A single turn carries every row of the set below to another of its rows. Some are shown first; where does it send the rows asked next?
K_13: [ 1.66  1.68  1.71  1.71 -0.01  0.16  2.51  0.13  1.53 -0.49 -1.91  1.69
 -0.60  0.13 -3.11 -0.51  2.53 -0.80]
K_890: [ 0.75  1.26 -0.33  2.93 -0.02  1.07  0.15 -0.22 -0.70 -1.22 -1.30  0.10
 -0.10 -0.49 -2.32 -1.05  2.04 -0.21]
K_691: [ 1.45  0.46 -0.04  1.77  1.50  0.47  4.40 -0.89 -0.58 -0.29 -1.57 -0.10
 -1.85  0.06 -1.09 -0.60  3.29 -1.08]
K_768: [ 1.64 -0.80  1.43  1.84  2.03  1.60  2.06 -0.86 -1.04 -1.06 -2.36  0.68
 -1.38 -1.58 -1.24  1.19  1.23 -1.32]
K_418: [ 0.77 -1.59  1.39  3.30  2.94 -0.31  2.89 -0.81  0.19 -1.13 -1.94 -0.06
 -0.52  1.18 -2.05 -1.59  1.64 -0.85]
K_738: [-0.61 -1.54  2.50  1.65  1.74 -0.47  3.15 -1.38 -0.20 -1.51 -1.82  0.79
  1.30  0.77 -0.17  0.44 -0.73 -0.65]
K_857: [-1.19 -0.10  1.78  1.94 -0.59 -0.01  2.32 -1.39 -0.92 -0.77 -0.18 -1.35
  2.70 -0.46 -1.36 -0.25  0.78 -1.94]
K_298: [-1.47 -0.55 -0.69  2.19  2.66 -0.36  2.67 -1.11 -1.75 -1.71 -1.53  0.93
  0.36 -0.05 -1.89  0.01  1.50 -1.28]
K_766: [ 1.98 -0.76  2.30  3.01  1.09  0.88  2.09  1.60  0.99  0.14 -2.42  1.14
  0.41  0.16 -0.54 -0.05  2.36 -0.27]
K_598: [ 0.29  1.31  1.05  1.36 -0.88 -0.63  3.05  0.10 -0.28 -0.28 -0.33 -1.01
  0.92 -0.80 -1.66  2.20  1.72 -0.91]
K_221: [ 0.55  1.29  0.36  0.74  0.47 -0.59  2.21  0.95  1.07  0.43 -0.80  0.57
 -0.91  2.33 -0.14 -1.14  1.96 -1.82]
K_846: [-1.23  1.08  2.42  1.84 -0.06 -0.48  1.46  1.53  0.08 -2.44 -2.44  0.56
  0.66  0.90 -2.38 -1.37  1.65 -1.20]
K_610: [ 1.36 -0.31  1.29  0.60  1.31  0.18  4.29 -0.85  1.71 -1.50 -2.83  1.45
 -0.53  1.40 -0.69 -1.48  1.53 -1.87]
K_971: [-0.03  2.35  2.22  0.87 -0.65  0.54  3.87 -0.05  0.30 -0.53  0.90  0.37
  0.30  0.35 -1.54 -0.52  1.24 -2.29]
K_798: [ 1.47 -1.16 -0.85  2.26  2.40  0.42  3.08  0.12 -0.74 -1.43 -0.78 -0.74
 -0.17 -0.31 -1.56  0.80  1.87 -2.33]
K_148: [-1.86 -0.38  1.64  2.38 -1.25 -0.27  2.14 -1.26  0.21  0.16 -1.55  1.53
 -1.09 -0.40 -0.38  1.77  1.49 -0.67]
K_982: [ 0.94 -0.84  2.61 -0.08  0.61  0.59  1.79  0.34  2.16 -1.22 -1.66  1.30
 -0.19  0.71 -0.28  0.10 -0.27 -2.29]
K_932: [ 0.74  0.32 -0.11  2.12 -1.56  1.93  1.23 -0.17  0.42 -1.45 -0.08 -0.29
  0.38 -1.44 -1.21  0.29  1.50 -0.75]
K_533: [ 1.34 -1.07  2.38  0.89 -0.18  1.61  3.78  0.49  0.89 -0.02 -1.86  0.09
 -1.38  0.99  0.23 -0.16  0.70 -0.56]
K_742: [ 0.72 -0.82  1.14  2.74 -0.04 -0.50  1.08 -1.28  0.29 -0.69 -3.02  0.11
  1.96 -0.83 -2.97 -0.42  1.89 -0.32]
K_345: [-0.76  1.48  1.09  2.60  0.39  0.72  0.82  0.57 -0.40 -1.78  0.07 -0.98
 -0.37  0.20 -2.75  0.18  2.82 -0.89]
K_802: [-1.61 -0.37  2.60  0.85  0.03  0.85  3.50 -0.78 -0.12 -0.34 -2.70  1.70
 -0.77  1.33 -0.24 -0.87  0.34  0.47]
K_757: [ 0.78  0.22  0.57  1.66  3.10  0.72  2.29  1.16  0.81 -0.90 -1.27 -0.14
  1.26 -0.09 -0.88 -2.21  1.86 -2.45]
K_705: [ 0.58 -0.35  1.60  2.47 -1.40 -0.55  1.44 -1.63  0.47 -0.30 -0.53  1.40
  1.18  0.13 -1.61  0.14 -0.54 -0.55]
K_686: [-1.14  0.22  2.46  0.87 -1.61  0.19  2.51  1.44  1.20 -2.70 -1.30  0.15
  1.02  0.15 -1.06 -0.16  1.05 -1.70]
K_797: [ 0.40  0.29  2.35  2.44  0.35  0.71  2.04 -1.35  0.83 -1.06 -1.74  1.35
  1.05  0.39 -2.83 -3.02  1.50 -1.59]
K_497: [ 1.45 -0.49  0.55  1.86 -0.40  0.65  3.17 -0.49 -1.15  0.05 -3.07  0.32
 -1.74 -0.69  0.12  0.31 -0.14 -1.61]
K_204: [-1.78 -0.81  1.61  2.94  0.86 -0.24  3.57  0.76  0.96 -0.94 -1.36 -1.04
 -0.51  1.37 -1.50 -1.96  0.65 -2.57]
K_482: [ 0.20  1.69  1.92  1.16  0.79  0.61  3.51  0.28  0.34 -0.78 -1.58 -0.91
  0.92 -0.32 -2.87 -0.91  3.79 -2.05]
K_531: [-1.47  0.08 -0.67  3.43  0.93  0.45  3.11 -0.04 -1.58  0.25 -1.39 -0.12
 -0.12 -0.70 -1.58 -0.47  3.24 -0.37]
K_898: [-1.98  1.01  2.71  1.92  0.71  0.30  3.23  0.50  0.00 -0.81 -2.63  1.53
  0.20  0.25 -0.49 -0.56 -0.98 -2.12]
K_277: [-1.36 -1.19  1.26  1.29  3.14  0.72  3.54 -0.03  0.05 -1.78 -0.47  0.70
  0.68  1.74 -1.83 -0.51  2.09 -0.37]
K_809: [-1.61 -0.81  0.17  1.25  0.54 -0.36  4.48  0.14  0.24 -0.72 -1.04  0.46
  0.38  2.48 -0.39 -1.33  0.91 -0.81]
K_944: [ 1.04  0.17 -0.66  0.99 -0.91  0.54  3.36 -0.29  1.28 -0.95 -2.42  2.03
 -0.63 -0.30 -0.16  0.77  1.04 -2.51]
K_307: [ 0.43  0.04  0.89  1.13 -2.02  0.71  1.66  0.68  0.92 -1.91 -2.40  1.32
  1.45 -0.70 -0.71 -1.45  0.43 -1.09]
K_276: [ 1.40 -1.65 -0.75  1.64  0.91  0.62  1.73 -0.26  0.24 -0.28 -0.50 -0.35
 -0.20 -0.24 -1.52  0.16  3.76 -0.59]
K_406: [ 0.97  0.21  0.33  0.47  0.91  1.21  1.46 -0.57 -0.76 -0.29 -1.60  2.23
  0.27 -1.26 -0.43  1.47  2.09 -0.24]
K_925: [-0.67 -0.40  1.84  3.06  1.59  2.27  1.88 -0.66  1.58 -0.85 -0.83  2.54
  1.41  0.85 -0.73 -0.54  0.96 -0.30]
K_387: [-1.28  0.24  1.04  4.10 -0.28 -0.26  1.38  1.06 -0.11 -2.07 -1.10 -0.43
  1.43  0.85 -2.32 -0.28  1.29 -1.04]
K_302: [-0.13  0.21  0.54  1.13  0.20 -1.54  2.66  0.81 -0.44  0.01 -2.12 -1.18
 -1.15 -1.26 -0.40  0.06  2.41 -2.47]
K_549: [-2.74  0.70  0.04  1.09  0.43 -0.21  2.60 -1.64  0.24 -1.14 -0.37  0.07
 -0.32 -0.66 -0.70 -0.48  0.99 -2.75]
K_230: [ 0.10  0.71  0.92  0.10  0.05  0.55  4.66 -1.40 -0.68 -0.56 -1.28  1.05
 -0.23 -0.31  0.94  1.34  0.89 -1.16]
K_879: [-1.27 -1.49  1.96  3.30  1.36  1.04  2.08 -0.75  0.06 -1.26 -1.95  0.62
  1.02 -2.67 -1.14  0.47  1.42 -1.27]
K_698: [-1.65 -0.73  2.57  2.54  2.60  0.45  1.76  0.59 -0.92 -0.14 -0.70 -0.75
  0.31  0.50 -1.77 -1.17  1.79 -0.24]
K_85: [ 2.13 -2.19  0.85  1.74  1.12  0.96  2.14 -2.13 -0.11 -0.33 -1.78  1.23
  0.12  0.19 -0.32 -0.14  1.27  0.36]
K_543: [-1.40  0.90  1.53  1.90  1.96 -0.80  5.54 -0.09 -0.48 -1.42 -1.42 -0.38
 -0.77  0.73 -0.93 -0.13  1.22 -1.96]
K_225: [ 0.96  1.39  1.37 -0.29 -1.12  1.63  1.31  0.25  0.54 -1.73 -1.37  0.71
 -0.27 -1.60 -1.14 -1.02  1.74 -0.91]
K_150: [-0.64 -0.69  1.16  2.93  1.77 -0.05  3.40 -1.51 -2.20 -0.28 -0.45 -0.50
 -0.04 -0.49 -0.48  0.99  1.20 -0.15]

K_277 turns into K_809
K_204 turns into K_898
K_345 turns into K_387
Now these:
K_797 turns into K_971
K_757 turns into K_549
K_738 turns into K_610

